In the rows, zero is written as 100.
Rotation paths and how fast each direction turns (degrees per step):
Each turn is a multiple of 5 degrees from 10 to 175, or 0.
Each row of a path follows its step; steps can be skipped.
Path 1:
step 1: 92 110 127 95 86 97 125 100 113 105 122 76 91 86 135 83 112 93 115 100 115 92 92 114 99 117 99 84 139 107 103 101 90 69 87 122 103 97 97 120 79 117 63 93 74 107 106 90 87 90 100 102 78 98 120 128 109 67 104 117 108 93 112 116 99 143 120 86 93 89 109 107 93 116 85 89 130 82 92 93
step 3: 110 124 105 103 110 93 111 74 105 107 137 104 83 119 112 103 98 105 89 122 109 80 111 80 123 101 97 93 121 116 83 58 71 123 85 91 112 107 89 125 128 105 109 114 80 87 101 97 116 105 109 110 113 86 104 91 87 103 107 72 108 90 115 110 109 133 75 93 80 120 103 135 78 82 83 74 110 98 92 74
step 5: 84 94 106 85 119 107 110 96 139 92 120 110 112 113 112 108 113 87 101 96 110 104 95 120 94 104 102 74 106 125 97 73 107 100 111 99 146 75 64 94 91 71 90 108 81 84 112 125 113 106 109 78 71 110 124 110 104 70 88 121 108 94 105 98 100 127 104 107 76 109 111 101 68 95 102 93 82 79 95 128
step 8: 79 90 86 111 111 94 95 71 106 95 116 122 97 92 120 104 123 112 105 122 125 103 114 110 107 96 102 95 138 107 63 82 93 117 82 87 91 93 84 116 88 82 89 119 81 92 113 111 107 99 107 100 70 96 125 104 114 89 106 88 120 83 136 128 98 106 96 94 70 96 136 83 76 92 87 81 111 95 81 70
step 20: 87 100 90 109 121 97 99 97 106 91 154 110 131 82 113 119 92 87 99 87 94 90 100 117 94 91 92 79 135 125 114 104 84 108 76 115 129 67 92 94 106 95 94 98 97 89 139 87 80 87 88 85 78 99 118 111 99 86 103 111 96 91 124 107 94 101 76 115 84 128 109 85 118 105 70 100 96 70 101 104
step 26: 94 106 121 94 112 87 96 117 121 94 132 114 96 122 120 104 125 96 83 84 100 96 101 120 118 120 110 78 123 112 105 94 130 97 111 104 142 101 96 96 118 84 101 114 79 113 95 88 107 95 108 70 75 117 125 114 92 72 104 92 81 83 121 129 91 139 78 102 79 105 108 82 97 112 74 90 102 95 83 85
step 32: 91 101 128 120 131 96 131 114 132 96 122 128 94 105 117 96 107 101 100 84 117 95 125 103 96 117 103 84 124 102 88 118 98 78 94 114 121 105 90 101 96 80 97 87 86 98 110 77 88 92 105 90 93 123 93 121 98 87 112 86 91 99 93 95 86 127 107 57 85 127 116 123 88 99 86 63 92 65 111 119
Speeds:
100 98 103 100 99 106 100 98 100 98 105 98 93 103 100 106 102 99 99 104 103 100 98 107 101 96 104 94 101 103 97 96 102 98 96 94 94 98 99 92 96 105 95 97 98 100 94 94 98 104 97 106 103 92 103 98 98 100 99 92 100 93 101 99 99 102 103 101 101 105 96 93 97 102 96 105 98 100 99 99 : 145
102 96 101 103 100 97 100 100 107 94 98 101 99 103 100 100 111 94 99 101 102 103 103 101 100 105 98 104 99 103 101 96 100 99 101 96 95 106 97 101 104 98 103 96 103 102 98 100 103 100 103 98 101 97 102 103 95 106 94 99 99 107 92 92 96 101 95 93 95 106 102 100 103 97 100 97 94 99 95 100 : 110
96 101 100 98 98 93 97 94 104 107 97 104 100 102 101 97 99 96 99 98 104 103 95 101 104 101 93 105 93 97 92 98 93 108 102 103 102 98 98 98 96 103 91 98 100 94 101 96 101 100 105 106 96 99 101 99 99 102 98 99 97 104 101 98 96 104 104 101 98 97 94 98 95 97 99 99 105 96 99 103 : 10
101 102 98 104 94 104 96 94 98 106 99 101 111 103 101 106 99 99 103 102 94 101 101 98 101 100 101 102 102 104 99 97 105 101 100 94 104 95 99 98 100 99 100 98 102 100 104 95 102 105 97 97 97 100 101 99 95 98 100 109 104 102 101 96 96 96 98 96 103 101 99 97 103 93 97 110 96 96 103 107 : 140
103 103 103 96 99 104 97 100 97 103 99 96 100 95 99 98 95 100 96 99 100 99 103 98 104 97 93 96 95 97 98 99 100 98 97 90 97 103 90 103 98 99 97 98 100 102 101 109 100 100 95 98 99 95 94 94 101 94 97 101 101 99 96 98 99 102 95 97 96 99 100 95 104 99 96 94 105 96 104 92 : 55
